One turn moves every row onto another: examples first, then more rows asked
Q_141: [-10.9  -6.6  -4.0  -8.5 -21.5 -13.7   4.6  19.5   8.4   2.3 -13.6 -40.5
 -23.0  -8.1  17.5  12.4   7.0   7.8 -11.5  -2.3  12.6   8.6 -18.9   3.1
   3.9   4.5  -1.4  -9.8   4.5]
Q_125: [ 19.3  -9.4  10.1 -30.5  -7.7 -11.1   9.7  10.6   9.3  21.8 -26.3 -13.4
  15.8  -9.1  21.2 -47.2   2.2  -3.8  31.2  15.2  32.7   0.4  -4.9   8.3
   5.4  16.0  -9.0  20.7 -17.0]
Q_58: [  4.9  -9.6  31.1  14.4  21.1   2.9  17.3 -16.9  -4.2  -3.0 -12.5 -12.2
  -8.1  -6.3   8.1   4.0   1.9 -10.7 -11.1  34.5  -3.2 -20.7  -4.7  10.7
  -6.9  11.9  18.1   4.6  -0.3]
Q_514: [  4.5 -10.7  24.9   5.3   4.6   3.5   6.5 -19.7  -7.9  -5.3 -16.5 -14.0
  -4.5  -5.8  11.2   7.5  -5.2  -7.6  -8.3  38.7  -9.5 -19.9  -1.9  11.4
 -14.3  16.0  15.1   7.8  10.1]
Q_451: [ -9.8  -0.9  -4.1 -28.2   4.6 -21.5  -0.9   1.0  26.8 -22.7 -19.8  10.2
  10.3  -8.8  21.8  13.7  -5.5   7.0  18.1  -9.0  -0.2   7.3  -7.7  -7.6
   1.7  20.3  22.7  11.8 -11.0]
Q_949: [-26.1 -21.8   1.4 -28.2  19.5 -17.4   5.1   1.7  17.2  -4.0 -26.2  14.3
  18.9  -4.0  10.8  15.3  -7.3  11.7   6.0  -5.5  18.8   2.8  -5.5 -10.1
 -18.4   9.5  20.6  11.4 -11.9]
Q_824: [  9.4  -4.9 -12.5  -1.6 -24.6 -10.5  -6.8 -10.7  -8.9  25.5 -14.5  -3.4
   8.3   1.6  10.8  15.1  27.8   9.8 -17.3  40.1   6.8  22.9   6.1  -0.2
 -11.2  27.1   0.3   3.6  -9.9]
Q_256: [  1.1   0.2  18.3  -1.9  16.6   0.9   5.6  -0.2  12.0  12.8 -33.9 -28.0
  -2.6 -10.0   6.0  30.5 -17.6  30.3  13.6  27.0   8.3  14.9   0.4 -11.5
   3.2 -12.2   5.8  10.0  -1.6]
Q_699: [ 10.6 -11.1  19.4 -34.5 -10.8 -18.8 -11.0   3.7  13.4   5.3 -39.4 -14.6
   8.8  -6.7  -3.0 -14.0  -1.1   6.1  -1.5  34.1  27.1  16.1  11.4  26.5
 -35.1  13.4  14.1   5.8 -20.1]
Q_335: [ 18.5 -22.6  -5.6 -19.5   4.1   4.0 -11.3  -7.4  15.2  17.6 -22.8 -16.9
  20.0  -9.3  27.6 -14.5   4.7 -22.0  14.7   7.7  11.7   5.1 -19.8 -21.6
  14.7  20.5  22.1  39.8 -19.4]
Q_462: [ 10.7 -13.1  14.0 -18.6   7.7  -3.2  20.2   9.9  22.5  24.0 -23.1 -16.7
  16.0 -10.8  18.4 -42.7  14.1  -4.5  29.5  15.9  37.2   0.9 -10.6   9.5
  12.3   8.4  -6.2  11.8 -25.7]
Q_238: [-10.4 -16.0   1.1 -36.0  17.8 -29.5   3.5   6.1   6.5  -5.6 -27.4  23.0
  10.0  -5.2  10.8   4.8 -11.6  11.1   7.3 -10.0  19.1  -1.6   0.4 -11.9
 -14.8  15.8  19.1  17.0 -12.9]
Q_607: [ 12.0   6.6  26.3   2.0  34.6  -9.5  17.5   7.0   9.0  15.7 -29.2 -17.9
 -12.7  -9.7   1.8  17.7 -14.7  25.3  10.3  16.7  17.3  12.5   1.1 -15.6
  13.5 -12.9   7.3  10.5 -14.8]
Q_374: [ 12.4 -42.9 -11.3 -28.8  12.2   4.5  -4.9  -7.8  15.4  30.1 -29.6  -8.7
  19.8 -16.5  16.2  -4.6  19.1  -5.3  13.0  20.4  19.1  -8.1 -12.2 -13.4
   9.9  17.2  18.2  30.2 -15.7]
Q_101: [ 17.7  -4.6  -2.3   6.6   5.2 -19.4  13.5  -4.7  -9.9  32.7  -9.7   7.6
  -3.3   0.8   2.8   2.9  38.8   5.8 -22.8  29.3  22.4  16.5   6.7  -3.7
   2.1  23.0   3.2   0.5 -27.4]
Q_111: [  7.6 -11.7   3.5 -27.7 -21.4   0.6   1.9   4.8  19.7  16.8 -27.4 -24.5
  23.7  -9.2  25.9 -34.6   3.1  -1.1  35.4  23.9  23.9   4.9  -9.1  12.3
   1.6  13.8  -8.3  15.6  -8.9]
Q_500: [  7.0  -1.1   1.1 -10.3  -5.9 -28.4  15.7  26.6  -0.2   5.7 -11.1 -26.3
 -35.1  -9.4  12.6  -1.6  10.0   4.6 -14.7 -11.7  21.8   0.8 -13.6   0.5
  14.2   7.6  -1.4  -6.6  -6.8]
Q_522: [ 19.6  -3.6  26.1   0.5   4.6  -7.4   6.6 -15.1 -16.6  -7.5 -15.8  -6.6
 -13.3  -6.7  11.8  -2.7  -8.1  -9.1  -7.3  34.5 -10.3 -23.4   2.4  10.5
  -9.0  23.0  14.0  13.9   7.4]
Q_406: [ 24.2 -24.5  -4.6  13.5   2.1  -6.8  19.4 -13.2  -3.0   7.4   1.6   2.5
  -6.7  20.7  21.7  -4.7  16.4  29.4  -8.1  20.2  49.7   5.1  -6.7   3.6
   2.8   4.8  13.0  15.6 -19.2]
Q_42: [ 23.3 -22.1 -13.8   2.9 -24.0  -5.7   1.6 -16.0  -6.8   0.5  -2.8  -3.2
  -1.4  21.8  28.3   1.4   5.6  33.4  -2.5  27.3  37.4   7.3  -5.0   7.0
  -7.5  12.1  10.4  21.5  -5.1]
Q_186: [ 15.1 -17.9  -8.1  20.7 -12.8   3.5   9.2 -18.1   6.5  -2.3   4.5 -11.5
   1.7  22.9  30.1   4.1  11.4  25.6  -2.3  22.4  38.1  14.8 -14.6   3.6
   1.1   4.4  16.2  15.0 -14.0]
Q_857: [  7.7 -14.4  28.8 -21.8  14.6 -18.2   5.9   5.1  21.0  11.1 -34.3 -10.8
   5.5  -7.4  -9.3 -17.5   9.5   3.3  -6.3  28.8  38.8  15.0   8.1  25.0
 -26.8   5.8  17.4  -0.5 -33.5]
Q_671: [-14.1 -19.1   4.2  -6.5  -0.6 -17.8  15.3  22.6  -0.7  16.0 -15.6 -31.9
 -23.1  -6.0   7.6   6.7   8.8   8.2 -21.6  -5.6  30.9   3.6 -16.1  -0.6
  -2.4  -3.1  -2.0 -11.0  -3.5]
Q_515: [ -0.4 -11.9  -2.8 -21.4 -22.1 -27.7   2.2  24.5 -13.1  10.7 -20.6 -26.6
 -26.3  -6.1  12.4   1.3  -3.7   9.9 -16.0  -4.9  23.0   0.5  -8.3   0.1
  -6.6   8.0  -6.0  -0.5   5.9]
Q_729: [ -4.5 -19.5  11.0 -17.5  -3.9   7.5  12.1   3.7  26.7  23.7 -24.7 -26.6
  27.9  -8.0  21.6 -32.0   9.9  -3.2  29.8  22.4  33.8   7.1 -14.4   9.5
  -0.9   4.7  -6.1  10.4 -16.2]
Q_961: [ 37.9  -8.6  -8.1   9.7 -13.4 -14.6   8.9 -10.7  -8.2  -3.6   2.8   1.7
 -10.2  22.3  29.5 -10.7   6.4  24.2  -2.4  15.4  39.6   7.1  -5.5   1.8
   7.4  14.1  13.3  23.7 -15.9]
Q_759: [  7.7   6.1  24.6 -11.1  -5.6  -8.2  -3.7  -0.7  39.8 -10.6 -26.8 -28.4
   8.1  -7.5   5.9 -10.3   8.5  -4.9   6.3  27.6  15.4  29.2  -4.1  26.0
 -13.3  11.1  22.9  -2.3 -29.7]
Q_248: [  1.3   2.3   2.1  20.5  -5.5  -2.9   5.0 -11.1  -1.1  23.6  -4.9 -13.4
  10.9   8.1  11.8   8.9  26.4  -6.4 -23.0  26.4  14.6  34.1  -7.3 -10.2
  -5.2  17.1   8.8   2.0 -23.4]
Q_22: [ 20.7 -39.0 -11.8 -33.8  11.3  -2.2  -5.2  -5.4   9.9  30.0 -30.1  -3.2
  14.5 -16.9  16.9 -10.1  17.0  -5.5  13.8  17.4  19.1 -10.0  -8.7 -14.4
  11.9  21.6  17.0  33.7 -15.7]
Q_55: [ 17.6   9.8  15.2 -13.1   2.7 -11.1  -4.7   3.4  -1.2   7.6 -35.9 -22.0
  -7.9  -9.4   9.9  21.6 -30.2  29.4  17.0  23.0   1.2  13.7   5.4 -13.8
   2.3  -2.6   1.6  20.1   2.5]
Q_827: [ 17.7 -24.1  -1.7 -15.8  13.0   3.6  -4.5  -5.3  16.9  19.8 -21.1 -14.6
  17.4  -9.7  24.3 -16.6   9.0 -22.8  13.0   4.8  16.3   4.4 -20.2 -22.3
  18.9  18.6  23.5  36.9 -24.6]
Q_118: [ 18.5  -7.5  32.0   5.8  21.8  -8.2  17.5 -12.9 -14.1  -1.6 -14.0  -1.9
 -15.8  -7.3   5.3  -4.8  -1.3 -10.1 -11.8  30.9  -0.7 -25.6   1.6   9.3
  -4.2  18.5  16.0  10.3  -1.0]
Q_137: [ 27.7   9.9  20.3 -13.3  20.8 -22.5   9.0   9.4  -5.1  13.2 -34.7  -9.7
 -18.5 -11.5   2.6  11.1 -22.3  29.0  14.0  16.3  11.9   6.3  10.0 -14.4
  11.8  -2.0   2.7  19.5  -8.7]
Q_999: [ -8.5  -1.6   2.4 -20.4  23.3 -23.7  11.8   3.5  30.1 -18.7 -17.0  14.5
   5.9  -9.0  16.6   9.5   2.0   4.2  14.7 -14.0   8.1   4.6  -9.1  -9.1
   7.8  16.2  25.2   8.7 -20.5]
Q_662: [ 25.6  13.4  -2.1   4.1 -16.5 -22.3  -2.8  -4.4 -20.3  19.4  -8.0  -0.2
  -1.4   7.8  13.3  -5.6  17.0  -7.0 -19.7  20.9  10.3  28.8   2.7 -12.5
  -2.1  31.9   3.2  14.6 -22.6]
Q_273: [ 29.5  14.2  26.3 -20.1  -1.7 -25.6  -2.1   6.8  26.3 -10.3 -27.2 -16.0
  -4.8  -9.6   3.6 -24.5   6.5  -6.1   5.3  19.6  18.3  22.5   4.0  23.6
  -5.8  20.0  20.3   4.7 -35.3]

Q_406 goes to Q_186
Q_451 goes to Q_238
Q_522 goes to Q_118
Where do these go?
Q_125 goes to Q_462
Q_827 goes to Q_374
Q_824 goes to Q_662
Q_671 goes to Q_141
Q_256 goes to Q_55
Q_857 goes to Q_759

